[[ -9.3   3.8  43.8]
 [-53.6 -23.6  -4.1]]
->
[[-53.6 -23.6  -4.1]
 [ -9.3   3.8  43.8]]

[[ -0.8  58.2]
 [  1.4   2.8]
 [-14.8 -18.8]
 [ -1.5 -11.2]]
->
[[-14.8 -18.8]
 [ -1.5 -11.2]
 [  1.4   2.8]
 [ -0.8  58.2]]

[[-12.1 -23.7]
 [ -2.1  28.9]
 [  0.6 -14.1]
 [ -9.8 -37.6]
 [ 29.0  31.2]
 [ -6.4 -48.7]
 [ 13.1  27.0]
 [ 15.1 -35.2]
 [ 14.2  33.1]
 [-41.3   0.8]
 [ 10.4 -44.4]]
->
[[ -6.4 -48.7]
 [ 10.4 -44.4]
 [ -9.8 -37.6]
 [ 15.1 -35.2]
 [-12.1 -23.7]
 [  0.6 -14.1]
 [-41.3   0.8]
 [ 13.1  27.0]
 [ -2.1  28.9]
 [ 29.0  31.2]
 [ 14.2  33.1]]

[[ 12.0  -1.1 -18.5  -6.9]
 [  2.3   2.8  -3.2  -0.4]
 [ 39.2  41.1 -38.1 -46.3]
 [  8.0 -13.9 -12.4  22.0]]
->
[[  8.0 -13.9 -12.4  22.0]
 [ 12.0  -1.1 -18.5  -6.9]
 [  2.3   2.8  -3.2  -0.4]
 [ 39.2  41.1 -38.1 -46.3]]

[[  5.5 -17.0  19.5  22.8 -23.8 -12.0 -11.3 -33.0   3.2]
 [ -4.7   4.2 -13.5  14.5  29.2  10.1  26.9  19.5  15.3]
 [ 12.2   3.4 -24.8   5.0  48.0   3.8  24.4  41.4  10.5]
 [ 18.1 -30.8  11.2  16.2  -3.5 -32.6 -20.4 -14.6 -10.4]
 [ -9.8  32.9  14.3  -4.5 -21.0  37.5  23.7 -21.5  22.1]
 [ 19.7   0.5 -34.3 -12.7  54.0  -8.4  -1.0  55.3 -10.0]
 [ -4.6  21.0   2.6 -20.0  -8.7  19.7   1.3   0.5   5.7]]
->
[[ 18.1 -30.8  11.2  16.2  -3.5 -32.6 -20.4 -14.6 -10.4]
 [  5.5 -17.0  19.5  22.8 -23.8 -12.0 -11.3 -33.0   3.2]
 [ 19.7   0.5 -34.3 -12.7  54.0  -8.4  -1.0  55.3 -10.0]
 [ 12.2   3.4 -24.8   5.0  48.0   3.8  24.4  41.4  10.5]
 [ -4.7   4.2 -13.5  14.5  29.2  10.1  26.9  19.5  15.3]
 [ -4.6  21.0   2.6 -20.0  -8.7  19.7   1.3   0.5   5.7]
 [ -9.8  32.9  14.3  -4.5 -21.0  37.5  23.7 -21.5  22.1]]

[[-50.7   2.2   9.7 -12.6]
 [ 35.2  22.1  49.8  44.3]
 [-11.5 -37.2  21.5  -3.4]
 [ 43.0 -43.9  11.9  15.1]
 [ 41.6  10.6  25.7  20.3]
 [ 19.1  -1.1   9.3  -4.2]]
->
[[ 43.0 -43.9  11.9  15.1]
 [-11.5 -37.2  21.5  -3.4]
 [ 19.1  -1.1   9.3  -4.2]
 [-50.7   2.2   9.7 -12.6]
 [ 41.6  10.6  25.7  20.3]
 [ 35.2  22.1  49.8  44.3]]

[[ 20.0  26.4 -10.6 -18.1 -20.1 -34.1 -22.8   0.4  18.5  17.4  -2.8  27.7
   38.0  27.6  -2.8  14.1]
 [-11.8  14.0  34.9  32.1 -15.2  23.8  17.6 -21.5 -11.6  -8.6  25.5  10.6
    5.8  42.3  33.2 -30.1]
 [  7.0 -30.6  13.3  18.5 -20.5  24.3  10.1 -40.7  -1.0   0.8  38.3 -25.7
   19.5 -11.3   6.4 -17.9]
 [ 26.2   4.4 -24.9 -21.6 -46.1 -14.2 -16.9 -36.3  21.7  24.2   8.3   0.1
   42.5   6.4  -9.3  -3.5]]
->
[[  7.0 -30.6  13.3  18.5 -20.5  24.3  10.1 -40.7  -1.0   0.8  38.3 -25.7
   19.5 -11.3   6.4 -17.9]
 [ 26.2   4.4 -24.9 -21.6 -46.1 -14.2 -16.9 -36.3  21.7  24.2   8.3   0.1
   42.5   6.4  -9.3  -3.5]
 [-11.8  14.0  34.9  32.1 -15.2  23.8  17.6 -21.5 -11.6  -8.6  25.5  10.6
    5.8  42.3  33.2 -30.1]
 [ 20.0  26.4 -10.6 -18.1 -20.1 -34.1 -22.8   0.4  18.5  17.4  -2.8  27.7
   38.0  27.6  -2.8  14.1]]
